rotation steps, each row followed by its count of steps:
The counts run from 0 to 402.
[156 137  91  93 191 163 122 156 147 116 147 110 134 143 121 106 142 116
 138 123  87 145 149 157 176 136 142 164 130 129 143 194 151 138 130 155
 137  98  92 161 161 112 126 122 121 142 158  96 109 125 161 192 152 119]
4
[189 169 117 154 177 127 120 117 169  98  94 137 107 157 126 108 159 126
 149 147 136 142 158 140 161 127 148 159 138 147 137 168 135 141 136 165
 117 142  77 114 133 130 115  82 116 132 173  95 135 117 142 179 142 160]
254
[131 156  92 129 170 163 146 160 136 129 141 101 105 156 104  93 133 146
 137  94  68 135 124 123 152 137 142 149 156 141 146 159 132 139 101 116
 102 104  69 146 188 107 145  83 109 133 177 102 149 118 160 141 147 140]
113
[141 115 127 165 155 194 132 181 157 124 124 115 156 125 121 130 127 145
 112 147  66 181 121 171 162 141 128 150 147 147 122 145 167 115 140 165
 123 180 117 140 154 140 120  98 144 141 157 142 142  84 170 123 133 154]
312
[195 167 145 182 126 141 136 108 118  82 107  92 147 128 160 132 107 108
 114 109  96 156 155 136 125 145 156 164 161 154 137 148 116 158 147 131
 143 143  80 100 155  96 120  82 151 111 148  99 131 108 138 155 137 116]
105
[166 159 138 157 150 151 159 139 100 123 129 123 109 157 119 156 105 118
 151 126  97 174 157 126 151 148 102 110 165 125 138 115 207 149 144 146
 129 126 134 140 185 187 126 140 108 112 183 130 110 134 142 148 112 144]
375
[148 172 137 174 166 151 171 157 103 110 111 109 131 127 120 137  94 127
 116  85  82 138 144  99 138 153 129 165 154 135 107 118 138 146 119  79
 141 137 101 144 202 119 130 100 127 117 169  89 162  86 139 151 122 122]
356
[163 124 124 163 145 187 116 179 143 118 126 159 106 157 139  84 146 114
 117 152  86 161 133 136 160 131 154 117 118 130 112 161 112 137 138 161
 134 143  86 134 182 108 132  69 112 123 152 122  88  99 171 145 153 145]
92
[137 148 108 116 114 158 118 128 103 104 124  99 112 156 152 136 142 113
 108 119  64 158 170 147 170 156 119 179 125 140 114 160 191 162 148 141
 156 123 126 172 186 129 111 135  86 137 157 105  92 117 136 152 123 115]
303
[190 144 126 141 188 128  90 151 141 116 112  93 147 116 133 159 119 110
 142 127 109 146 182 126 172 170 113 153 147 124 131 147 165 158 142 149
 151 134 116 150 146 171 109 129 129 141 139  95 148 129 127 207 109 132]
396
[167 120 108 176 152 144  76 154 138 139 128 103  97 170 127  94 142 122
 147 116  94 159 147  91 167 166 145  99 154 124 118 164 145 135 141 126
 102  95  92 157 163 143 137 136 146 128 173 107 112 107 166 151 153 134]
340
[177 170 109 130 168 148 143 146 141 109 103 155 103 112 121 167 111 138
 135 109 100 160 166 106 160 132 115 158 128 139 130 153 163 160 149 120
 154 127 122 157 160 162 115 109  82 112 185  97 115 148 119 189 115 139]
77
[173 165 101 134 175 142 129 152 137  96  95 143 112 104 130 161 112 139
 136 116  98 164 157 110 166 136 104 147 123 145 134 153 171 160 140 122
 153 122 112 152 152 157 119 104  81  99 184  89 109 161 118 187 111 149]
76
[133 124 123 174 141 151  98 189 132 114 114  75 147 130 152 130 116  90
 105 124  85 172 147 117 147 159 132 117 161 128 115 146 175 172 148 124
 131 149 101 150 194 157 116 143 136 132 116 124 146 100 144 154 112 138]
62
[164 171 137 160 175 128 139 141 106  98 122  65 158 147 137 123 112  80
 141 118 116 133 142 150 153 166 127 136 169 145 138 135 193 155 119 167
 135 115  99 124 170 151 108 145 149 119 135  98 144  94 149 168 114 124]
284
[166 148 121 149 180 173 115 161 133 134 110 148 125 119 109 120 115 140
 130 122  80 137 139 139 188 161 115 180  99 142  93 144 139 101 130 163
 148 142 143 144 149 135 104  84 118 138 182  91 120  96 149 167 107 128]
167
[179 107 119 168 145 144  70 129 136 106 121 101 128 140 116 133 134 150
 144 129  91 189 156 137 154 174 147 152 161 160 106 160 149 119 155 143
 100 129 109 143 116 154 102 113 158 125 176 129 129 119 172 151 139 142]
86
[173 132  88 102 179 152 100 150 130 108 147 100 130 141 129 114 142 110
 145 123  93 141 160 155 183 152 137 160 134 130 140 188 155 144 129 148
 145  92 100 156 154 121 128 132 119 137 150  94 104 129 163 194 150 108]
5
[163 143  85 130 151 154 116 148 150  91  99 105 153  95 151 130 129 132
 141 137  69 156 137 143 165 134 126 131 109 140 163 174 163 164 129 157
 159 119  83 144 132 120 134 108 110  95 155  81 101 154 119 164 128 156]
73
[158 175 103 150 127 154 137 111 101 143 126  97 101 175 140 125 121 117
 124  77  73 143 150 126 167 146 127 158 151 143 147 161 166 139 137 135
 137  99 108 146 179 118 138 139 122 140 180  93 107  85 154 131 143  83]
192
[169 121 111 182 154 134  62 145 137 139 127 109  91 173 127  90 146 126
 142 126  99 154 150  83 169 169 134 110 157 115 119 161 150 135 143 131
 105 103  93 151 164 142 149 123 128 139 181 106 120 108 162 138 144 147]
341
[142 145 127 183 163 124 124 164 115 117 102 100 133 142 134  98 125 104
 156 134  79 121 142 100 164 165 113  99 113  98 119 117 179 157 101 125
 138 128 107 154 187 153 145 118 116 102 152  71 138 120 114 167 101 168]
208
[159 150 126 173 114 133 111 134 122 123  92 118 105 157 157 154 121 110
 138 127  97 185 177 137 154 150 135 136 137 152 109 143 193 151 174 154
 112 168 136 135 151 182  88 132 133 128 149 127 115 110 146 163 110 123]
307
[175 161 141 141 142 118 109 111 115 137 136  99  92 191 130 115 139 100
 166 127  94 120 182 123 147 168 141 114 145 116 133 135 167 179 135 175
 109 100 104 136 170 163 108 114 123 132 163 103 104 139 132 161 123 141]
119
[127 149 146 189 145 160 141 172 138 110 126 101 129 116 126 120  88 127
 123 120  63 165 120  93 122 157 126 110 145 134 109 119 169 156 154 138
 115 144 120 127 198 152 102 106 123  99 177 117 125 127 122 120  90 178]
131
[196 132 125 146 133 182 153 126 158 100 117 133 145 135 138 158 140 133
 113 134  94 183 162 161 140 114 155 143 169 144 164 164 135 165 158 142
 146 148  72 136 141 118 135 105 142 120 154 140 120 102 156 152 173 138]
402
[157 175 122 181 141 109 134 118 122 124  97  98 117 176 172  88 127  81
 147 118  96 136 164 131 157 143 152 142 119 129 114 163 142 130 131 145
 111 142 100 114 160 114 130 110 148 126 139  65 127  93 144 190 132 109]
28
[182 152 136 187 190 135 122 158 124 134 122 125 128 136 137  96  99  97
 162 133 112 146 144 111 183 160 111 113 120  98 125 149 157 104 136 148
 142 114 133 125 158 142 151 128 138 117 170  77 103 115 154 179 122 126]
97
[151 121 113 163 100 153 120 121 155 125 118 132 108 159 172 115 140 121
 132 136  51 194 168 133 145 124 159 132 109 114 127 182 135 141 176 139
 111 160 114 144 151 114 128 101 137 122 159 110  79 130 143 160 147 136]
160
[129 144 101 156 138 112 102 132 154 109  82  66 143 145 162 114 160 105
 142 127  69 139 160 132 167 149 143 142 110 134 124 163 180 165 122 149
 120 147  89 158 142 141 110 134 132 127 130  74 145 111 111 174 113 152]
140
[169 192 121 189 160 115 107 127 156 156  85  85 123 148 142 109 121 116
 144 108  99 125 138 124 166 153 133 137 139 138 151 146 157 129 122 176
 118 148  94 104 131 142 124 108 145 141 164  77 160  86 131 145 121 131]
31
[140 137 116 158 139 138 160 108 119 117 128 100 110 184 118 121 153 153
 153 125  69 158 160 114 153 143 120 138 166 107 144 130 186 142 118 100
 108 117  98 168 176 124 173 126 114 113 196  97 134 122 142 133 145 167]
45
[141 141 107 140 138 145 163 139 135  93 134  91 131 134 134 123 110 134
 175 135  61 184 139 145 125 124 136 100 142 135 164 152 167 164 133 148
  93 133  96 124 156 138 127  93 124  83 170 108 112 184 138 159 124 167]
295
[177 147 130 190 182 140 122 168 120 121 124 128 125 135 147  88 102  89
 157 139 113 158 135 120 181 156 118 102 115 111 129 161 147 109 131 151
 138 116 124 122 165 132 153 116 133 105 164  81  92 125 163 183 125 126]
96
[187 159 122 150 150 140 117 130 131  91 132  96 127 119 133 102 115 132
 149 130  88 146 140 115 139 142 144 122 138 134 159 160 113 159 120 145
 130 102  72 107 150 103 138  59 111  93 172  85 101 178 132 156 134 154]
184
[177 146 139 175 161 128 137 130 122 115  93  85 155 147 116 159 136 123
 136 115  96 128 158 127 147 166 129 132 176 135 136 103 182 171 108 124
 132 136  86 158 155 164 124 131 156 122 154 109 180  82 130 152 127 151]
287
[208 141 147 135 152 169 146 129 169 118 112 135 146 136 123 169 146 129
 109 132 103 155 174 137 143 134 146 155 169 126 147 152 139 182 166 153
 157 159  86 147 150 142 115 111 140 145 158 137 134  87 134 158 157 150]
400
[156 173 140 180 170 153 165 152 102 101  96 115 140 122 116 138  99 130
 118  90  91 136 129 102 144 153 117 160 152 146 112 115 152 131 115  91
 145 127 100 138 187 121 134 105 123 110 180  87 158  85 139 144 115 135]
355
[187 163 152 179 124 156 144 121 107 132 123 119 135 150 156  99 112  99
 148 143  67 132 148 152 155 150 141 121 111 122 136 132 127 139 129 199
 145 145 114 103 155 110 127  74 151 113 156  93  84 109 142 141 128 118]
348
